Named turns come first, each shown by rows before and after it. Which turns, in which order, take the first row of each pair that follows to the second? Write the first one first, as in the answered first pair.
madu (before => after):
[-24 -18 -11  27   8 -32  29 -25  19 -16  10  20  19  11  37 -10   0   5
 -19 -49  -8 -11 -37  -3 -31  11  -6  18  17  28  10 -13  32  -7   8 -17
 -24 -11  -2  16   5 -12  15  -2 -11   8 -13 -19] => [-27 -20   7   3   4 -39  26 -11  27 -20 -13  16  27  11  41 -13  28  -9
 -20 -42  -8  -9 -20   0 -40  19 -15  -3  27  13   9   1  12 -16   5 -23
 -22 -15  -4  24   0 -13   5  -1  -4  14 -24  -5]
[ 32   5  59 -21  39  34 -23 -13 -10  18 -22 -32 -15 -48 -33  28 -16 -26
  32   6 -12 -16  -8  17 -18 -18 -27   8 -25 -19  -5 -24 -53  45 -44  58
  19   8  15  -1   6  -6 -40 -39 -31  -5  16  19] => [ 32   6  52 -12  42  38 -23 -22 -16  18 -13 -29 -16 -48 -33  28 -27 -21
  34   4 -13 -14 -19  15 -15 -21 -25  18 -36 -11  -5 -33 -42  47 -42  60
  19  10  18  -6   7  -6 -36 -41 -36  -8  18  10]
[ 57  17  19 -17  73  33 -42 -10  -4 -32   3 -17  26 -27  -3  -1  27  -2
 -23 -21 -17   9   6 -30  26  28   6 -14  -9 -19   2  -3   5  50 -38   2
  17   6  -7 -23   0  35  40  -4 -53  11  49  22] => [ 39  17   9  -6  76  27 -36 -34 -20 -24  26  -4  20 -23  -8   0  -4  -1
 -22 -33 -28  16 -22 -35  33  22  -3  16 -19   3  -5 -24  29  56 -25   9
   6   4  -7 -33   6  25  56   0 -45   3  48   7]
Rolas (before => after):
[-26  27  18  10  -8   1   2   5   4  12  16  52  -4  10 -19 -22  32   6
  43   5   3   4 -11 -38 -17  40  13 -27 -40   1   2  -6  10 -17 -21  29
  39 -14  -7  47 -27  11  -3   1  40  19  -6  62] => [-23  26  17  11  -7   4   2   8   2   9  14  47  -6   9 -23 -21  36   6
  42   7   2   5  -9 -39 -15  40  19 -29 -40   1   4  -5   8 -12 -23  29
  40 -17  -9  48 -27  15  -2  -2  37  18  -4  62]
[ 20  -3  -3 -34 -15  -6 -20 -10 -11  17   2  -8   9  31  -3  14  24 -24
  14 -14 -27   7   4 -18  14   3 -13   9 -24 -30   8   6 -31 -20 -13  30
   8   5  13   3  30   4 -16  14  40   9  13  -3] => [ 26  -8   1 -35 -12  -2 -21   1  -9  16  -4 -12  11  28  -5  16  33 -25
   8 -11 -25   1  12 -13  13   4 -12   0 -16 -33   9  11 -39 -18 -15  23
   7   3  12   6  26  12 -15  13  36   9  11   3]
[-17 -17  19 -22  -6  -2  15  -3   7  31   2  20 -10  12   4  -5  26 -11
 -12 -10  -5   0 -15  29 -28 -15 -31  -8  25   0   4  -7 -17 -32  17 -31
 -24 -20 -10  -1  -4 -15 -14   7   4  21 -54  -1] => [-32  -9  12 -14 -10  -3  14 -24  -8  33  13  24 -13  17   1 -10   5 -15
  -5 -15 -11  15 -36  19 -24 -13 -34  22   7   8   7 -21  -5 -28  24 -24
 -15 -13  -9  -6   5 -25 -13  12  13  16 -45  -9]
Lep (before => after):
[ 12 -30   5  16   8  -7  52  -2 -15   4  36  26  17  17 -10 -20  -9  20
 -22   1   4   6 -33  11  16  -4  -6 -14  -6  -3   1 -18  21  19  -2   4
 -18 -13 -32 -14  -4  28  13  20  -9  17 -10 -11] => [ 20 -25   1  22   7  -6  54   3 -12   6  34  24  18  15 -10 -22 -11  24
 -21   3   6   3 -30  12  18  -5   1 -19  -7  -5   2 -16  20  18  -7   5
 -15 -11 -31 -13  -2  30  11  20 -15  17  -6  -8]
[-12  -6  35 -38  15 -13 -40 -19 -28 -10  -4  16  20  28  14 -10  -8 -26
  -9 -27  -9  28 -41  -2 -10  21 -40  10   2   0 -21   1   3  21   1   3
 -35 -21  -4 -12  -8  -9   6  14   7 -22 -19  -4] => [  7 -11  37 -30  24 -12 -35  -5 -13 -16  -5  20  20  21  23  -5  -7 -12
 -26 -28   7  15 -27   8 -16  26 -37 -14  18  -3 -22  12   1  19  -8  -7
 -48 -27  -4  -9 -19  -1   2  17  -6 -18 -23  -3]
[ 46   0  16  -8  44   0 -21  -2  -7 -35 -22   5   6   2   5  26   1 -18
   5 -26 -13  14 -13 -21  32  21 -14 -51   4 -21   2  15  13  36 -48  -1
   8 -37  -4  -3 -23  39  35   8 -21 -13  34   0] => [ 54   6   9   2  38   1 -18  -3  -4 -35 -22  -2   3  -2  -2  25   1 -12
  11 -19  -8  15  -9 -19  34  19   0 -50  -3 -17   7  15  12  34 -52   5
  20 -28  -1  -1 -23  39  31   9 -26 -11  41  -1]
[ 23 -31  -9   9 -21 -15  -6  28  -7 -20  16  25   6 -23  -1  12  -6  21
 -13  -8  24 -12   5  18  -4  -6  12  16  15  -5  16   0  13 -20  10  24
  -5 -11 -27   5  -1 -11  19  15 -17  -8  22 -29] => [ 20 -28 -10  10 -27 -15  -6  23  -9 -19  19  19   3 -23  -3  11  -5  22
  -9  -8  24  -8   6  13   0 -11  17  25   9  -4  16  -3  12 -19   9  29
   3  -6 -27   4   3 -12  18  13 -14  -9  29 -30]
Now pairs of rows:
(two turns a pair)
[ 41  16   5  22  -3   8   5  24  33  -9  -3 -10  -1  -5   1  13   4  39
  -9  12  36 -12  35  16  19   7  26 -38   8 -42   4  25 -14   0 -26  -1
  10  23  17   7 -11   8  -9  18 -29  -4  14   7] => [-15  12  -6  26  -1  -4   6 -33  -7  13  33  22  -5  16   4  17 -59  22
  -2 -17   3   6 -40   3  20  -4 -17  37  -7   0  -9 -22  30  11  14   7
 -17   9  15 -12  -1 -21  13  28  11 -18  -9 -27] -> madu madu
[ -8  43  21 -41  -7   8 -33 -48  23  25  -9  20  -6  35 -25   0 -29 -38
  -9  -9 -38  13 -12 -14   1 -38 -14  60 -13 -11 -11 -14  16  29   2  12
  -2 -17   6 -21  18 -22   6 -22  -9 -54  46  12] => [ 13  44  39 -62 -11   7 -36 -11  46  12 -42   4   1  28 -21  -2  20 -42
 -13   8 -23   1  36  -3  -9 -28  -2   9   0 -44  -7  18 -17  17 -16   1
  13 -14   6  -7  10  -7 -10 -28 -17 -43  43  36] -> madu madu
[  4 -15   4 -36 -26   5   4  11   0   5 -33 -31  15   6 -34 -58  -8 -50
   5   0   5  27  -6 -24  33  21 -36 -51  -9 -25   0 -15 -14 -64  13  -8
  37 -42  -9 -27  -6  -3 -26  -5  11  47 -47   2] => [ 46  -8 -33  20 -18  31   7   7   0  -5   0 -38  -2  -7 -54 -56 -41 -11
   8  -1  25  15  -2 -28  55   5  11 -42 -26  -9   6 -23   9 -52 -10   4
  51 -24  -4 -32  -1  12 -18 -10 -30  38  -7 -16] -> madu madu
[ -4  14 -17  28 -49   7  34  28  15  -5  -3   2   1 -31   7 -17  11  18
  -6  29  42 -13  50  25 -12  -9  26 -40   4  -5  -2  33  -7 -51   1 -14
   0  35  -7   5  26  -3 -24  21  -3  10 -16  27] => [-20  22 -39  51 -55  14  33  -7 -11   0  25   3 -10 -28  -8 -21 -27  20
  12  25  28  -6  16  10   6 -23  34  12 -29  18   3  -2  18 -39   7   5
   8  44  -4  -8  42 -15  -8  22   1  -1   4   5] -> madu Lep
[ -6   7   0  19 -18 -17  23 -13  19  19  -3  21   2  -3  30  -6 -23  16
   0 -15  24  -1   4  17 -26  17  -9   9  17  -2 -12   8  11 -27  50  -8
 -19  12  14   2  -2  -7 -25  18  24   0 -25  -1] => [ 10  13  -3  22 -24 -15  21  -4  28  13 -10   9   1  -9  25  -9 -11  25
   3  -6  28  -3  23  19 -24  18   9  -7  14 -11  -7  20   0 -32  38  -7
  -4  19  18   8  -1   1 -34  16  16   2 -15   7] -> madu Lep
[ 49 -27  18 -28  28   4  25  30  24 -17 -17  -2  29 -38  -4  14  25  33
 -13  24  35 -17  29  24   3  24  26 -41  44 -13  11  42 -18  21  -8   2
  45 -14  -6  -9 -30   1 -13 -11 -10  13  31   6] => [ 15 -30 -11   7  39   6  33 -29 -17  -1  39  28  15 -23  -7  14 -53  37
  -7  -2  17  -2 -46   7  16   8   8  41  19  36   5 -12  40  42  21  16
  20 -19  -4 -33 -17 -23  13  -1   8  -7  35 -36] -> madu madu
[-55  26 -18  15 -10  21  -6  37  37  -3 -28 -11 -35  -7  20 -21  33  22
  55  51  55   3  65  -6  23  -5  60 -58   1  22  13  33  10   3 -21   0
 -24  -3   6 -13 -19  -2 -26   8 -12  11 -25  28] => [-87  27 -37  39  -5  24   0 -12   8  10  16  10 -46   4  16 -18 -31  25
  59  30  39  17   5 -17  32 -20  45   7 -16  63   9 -11  55  18   2  12
 -43  -7   6 -32 -10 -21  -6  14   2  -3 -25  -4] -> madu madu
[ 25   7 -12   7 -32  -9   5  17  28  -4  -6 -21  -6  -7  -3  -9  14   3
   6  21  21 -12  30  11 -16  -4  33  -8   0  -4  10  17 -19 -22   2   3
  21  19   1  -1   5  -4 -23   0   1  -4   7   6] => [  4  10 -24  18 -37  -2   3 -12   0   4  15 -17 -13  -3 -13  -8 -17  -1
  23  13   8  -2  -4   0  -4 -13  30  35 -20  17   8  -9   2  -9  12  16
  22  21   0  -9  15 -15 -10   2   9 -13  17 -12] -> madu Lep
[  8   0 -51  39   9  57  29 -35  -1 -28  32 -35 -14  -3 -11  -6 -27  -2
   5  -2   6 -10 -35 -11 -10 -17  -1  47 -12  -3   4 -37  26 -35 -24   6
   6  13 -16  16  24  14  18   7 -13  -2  12 -28] => [-40 -14 -18 -18   1  36  20 -38  -8 -19   0 -23   0   8   8  -7   0 -46
   7  -6 -20   3 -49 -12 -30  -4 -53  47   4 -12  -7 -40   7 -43   1  -4
 -10  -6 -22  17  21   1  13  15  31   5 -26 -11] -> Lep madu
[ 25 -11  20  -1  14   1  -1  38  20   4 -21   7   9  -1   7   8  21  -1
 -35  -5  18 -23  15  21 -21  18  -7 -46  34  -4  -6  21 -17   3   1 -17
 -24 -15 -11   2 -11  12   3   1 -22  -1 -18  23] => [ 32  -7 -13  45  21  16   6   5  -1   6  25  16  -5  -1  -7  11 -36  23
 -29 -18  22 -24 -19  11   0   2   6  -2  11  28  -8 -13  25  20   1  -5
 -26 -13  -6 -13  -1   6  21  -1 -35 -15   6 -11] -> madu madu
[  5  17  18 -33  -1 -14 -11 -23  10  -2 -32 -10   6  -3   4   0  16 -22
   6  -5   8  23  16  -4   3  19   3  -3  -9 -34   4   9 -23  -1  -6  16
  22  10   7   7  11  -1  -4   8   6  10  25  18] => [  7  21   3 -17   1  -5 -11 -31   3  -2 -22 -15   3  -2  -8   0   4 -16
  16  -5   5  25  10 -10  14  15  12  11 -23 -24   5  -1 -15   7 -10  24
  30  16   7   6  20   1   3   4  -1   6  39   9] -> madu Lep
[-18 -15  -3  32   7  10  31  27 -22 -14   7 -57  12  19 -50  15  65   9
  20  39   0   9  10  -8  47 -55  22  12 -13  15   5 -16  -4   2 -36  10
  18  15 -24 -26  -8   4  12 -29   8 -35  17 -46] => [-51 -28  11  16  16  -1  27  10 -37  -7  10 -35  19  31 -39  20  50 -10
  17  23 -21  19 -22 -10  38 -53 -15  31  -5  26  -8 -28   4  11 -14   3
  -7  -2 -26 -32 -11 -11  25 -24  31 -38  -7 -54] -> madu Lep
[ 34 -26  39   2  44  28 -41  22 -39 -18   0  -7 -12  32  -6  20  15  32
  25  24 -53  31  33  -9  -1   2 -43 -64  27  19 -17 -27 -34   8  -4 -54
 -66  -2   1   5 -54  32  28   2 -32 -14  25  20] => [ 56  -9  20  30  33  37 -34  26 -31 -19   8 -26 -21  22 -16  14  12  55
  34  37 -33  26  53  -8  12  -5  -5 -66  10  15  -2 -23 -30   2 -20 -41
 -41  22   6   7 -45  35  18  -2 -50 -11  54  20] -> Lep Lep
[-19   7  28 -37  17   0  16  -9  22  -3  19   7 -17  38   6 -41  -5  -7
 -15  -6 -12 -36  29   9  19 -38 -34   6  35  20 -17  10 -30  14  27  17
  -1   1  33  15   5  34  13  18  -2 -11 -21  29] => [-10  14  27 -34  12   1  17  -5  31  -5  12   1 -15  35  10 -45   0  -1
 -20  -4  -5 -39  39   7  17 -35 -29  -3  30  12 -15  22 -35  11  20  15
   6   6  35  20   4  35   5  21  -7  -8 -14  37] -> Rolas madu
[ 30 -26  28  43  29  41  17  76  42  -8   9  45 -12   0 -10  24 -14  15
 -39  -5  40 -39  18  45   0   9   0 -32   8  -2 -26  -4  11 -20 -20 -46
 -35 -14 -11   0   5  35 -18  -5 -27  -1 -11  27] => [ 27   5  -3  69  -2  52  19  56  28   1  17  12 -22  -8 -35   7 -21  25
   0  16  39 -30  27  31  22  -7  47   3 -43   1  -6 -17  14 -25 -27 -14
  23  26  -7  -1  34  26 -24 -13 -27  -6  34  25] -> Lep Lep
[ 65  17  -3 -19  25 -51 -45   5  29 -13 -10  24  12  -2  36 -25  29  14
 -45  -8  46  25   2  14 -10  47 -14  -3   6 -50   5  56 -11  -9 -42  -5
 -15   9  -3  19  17 -12   4  10 -45  -8  30  18] => [ 50  17 -29  11  31 -47 -39 -34   4  -2  31  41   1   6  30 -16 -27  27
 -39 -26  35  33 -45   2   1  32 -18  56 -13 -13   4  21  30   9 -28   6
 -26   8  -4   2  25 -26  27  15 -41 -20  34 -13] -> madu madu
[ 40   7   9   2  33   4 -14   5   3 -22  -2   8  13  -6   0  11   6   2
 -13  -8   7  -3   5  -4   7  21   3 -25   4  -5  12   9   4  14 -21   1
  -1  -7  13  -4 -11  12   8   8 -13 -11  13  -1] => [ 37  16   1  10  21   8 -15  -5  -1 -18  -1  -5  11  -8  -8   6   1   3
   4   0   3   4   5 -12  16  17  17 -11 -17  -8  17   2   5  11 -20  11
  19   6  12  -3   2   9   8   2 -11 -10  29  -2] -> Lep Lep
[  7  -1   0   7  -5 -13  18  21  24   4 -15   5  -5 -19  13  -8  20  12
 -12  12  17  -3  31  24 -14  -9   0 -29  15  -9  -7  19  -7 -24   8 -13
  -9  15  -5  11   1   5 -17   2  -7   8 -11  11] => [ 12   8 -26  39 -10  -4  24   2  13   8  10   0 -15 -21   1  -8 -11  29
   1  11  22   0  20  15   2 -21  20  -1  -9  10   0   4  13 -17   5   2
   3  30  -1   5  12   2 -12  -1 -16   0  14  -5] -> Lep madu
[ 14   0  14  -5   8   3 -16  -7  32  11   9  10  19   2 -24   6  25  39
 -48   9   0  16   1 -30 -26 -12  11 -33  -1  -9  -1  30 -21 -44 -29  -1
 -30 -23  11  -5  -6   9  14   8 -46   3  -3   8] => [ -1  -1   0  12   8   4 -13 -32  14  18  31  23  12  14 -28   6 -10  40
 -47  -4  -8  23 -32 -37 -22 -18   1   5 -11  14  -4   7   2 -35 -15   6
 -40 -27  12 -16   0   0  28  12 -40  -6  -2  -9] -> madu madu
[  6  15  12  24  12  -2   0 -19   4 -15  11  11   5   2   6  -1 -13  41
  -5   5   7  -1  -5   0  11   6  -5  14  31   3 -13   6  12  26   9  22
 -25  25 -26 -10 -30  -5  -7  14  -3   9  15  22] => [ -8  12  23   3   8 -11  -2 -15   5 -13  -3  13  10   6  12  -2   0  27
  -7   4   2   3  -4   2   1   9 -18   8  36  -3 -15  10   3  19  17  19
 -31  19 -27  -7 -30 -11 -10  14   8  11  -1  30] -> madu madu
[-19 -20  -6  15 -15  17   2 -11 -17  -6  -1  47 -12  -9  22 -17   3   9
  -1 -22   8  16 -45  17  -2 -10   3  10 -30  11  36 -10  29  14 -10  -8
 -18 -16 -25 -22 -16 -14  -6 -12   8 -33  -6 -26] => [-17 -25  13  -3 -14   8   0   4  -4  -9 -21  50  -4  -7  37 -14  27   1
 -13 -22  11  11 -30  24 -16   1  -9 -18  -8  -6  34  11  10   6 -10 -18
 -25 -25 -27 -13 -27 -10 -17  -6  11 -27 -22 -13] -> madu Lep
[ 42  18  15  18  -6 -10  -4  -3  -3 -26  -1 -10   2   2  14  -9  12  22
 -15   2  23   2   6  -5 -40 -18  49  -6  10  -4  18   9 -26 -30 -24   4
 -21  19  -4  -1  19   4  -9  30 -16  16  29   2] => [ 17  28  12  10 -22  -9  -8 -19 -21 -18   0 -21   1   9   4 -13   5   5
   8   8   6  15  -7 -21 -31 -24  48  24 -12   0  23  -8 -27 -27 -13  16
  -3  30  -6  -7  38  -5  -4  26   1  13  37  -1] -> Lep Lep
[-14   2 -11 -17  23 -30 -45 -20  -2  25   0   9  -1 -17 -14  24 -32  29
 -17  -4   6  -6 -33  14   2 -11 -26  40 -10  32 -27 -26  45  59  -9  26
 -13  -9   7  -1  20  19  -5 -41   5 -14  -1  -4] => [ -1  -5  -7 -18  33 -30 -45  -6   7  18  -3  15  -2 -18  -7  28 -26  36
 -32  -6  15 -15 -27  20  -6  -6 -27  20   4  28 -32 -20  44  57 -12  16
 -25 -15   9   1  10  24  -5 -41  -6 -14 -10  -7] -> Lep Lep
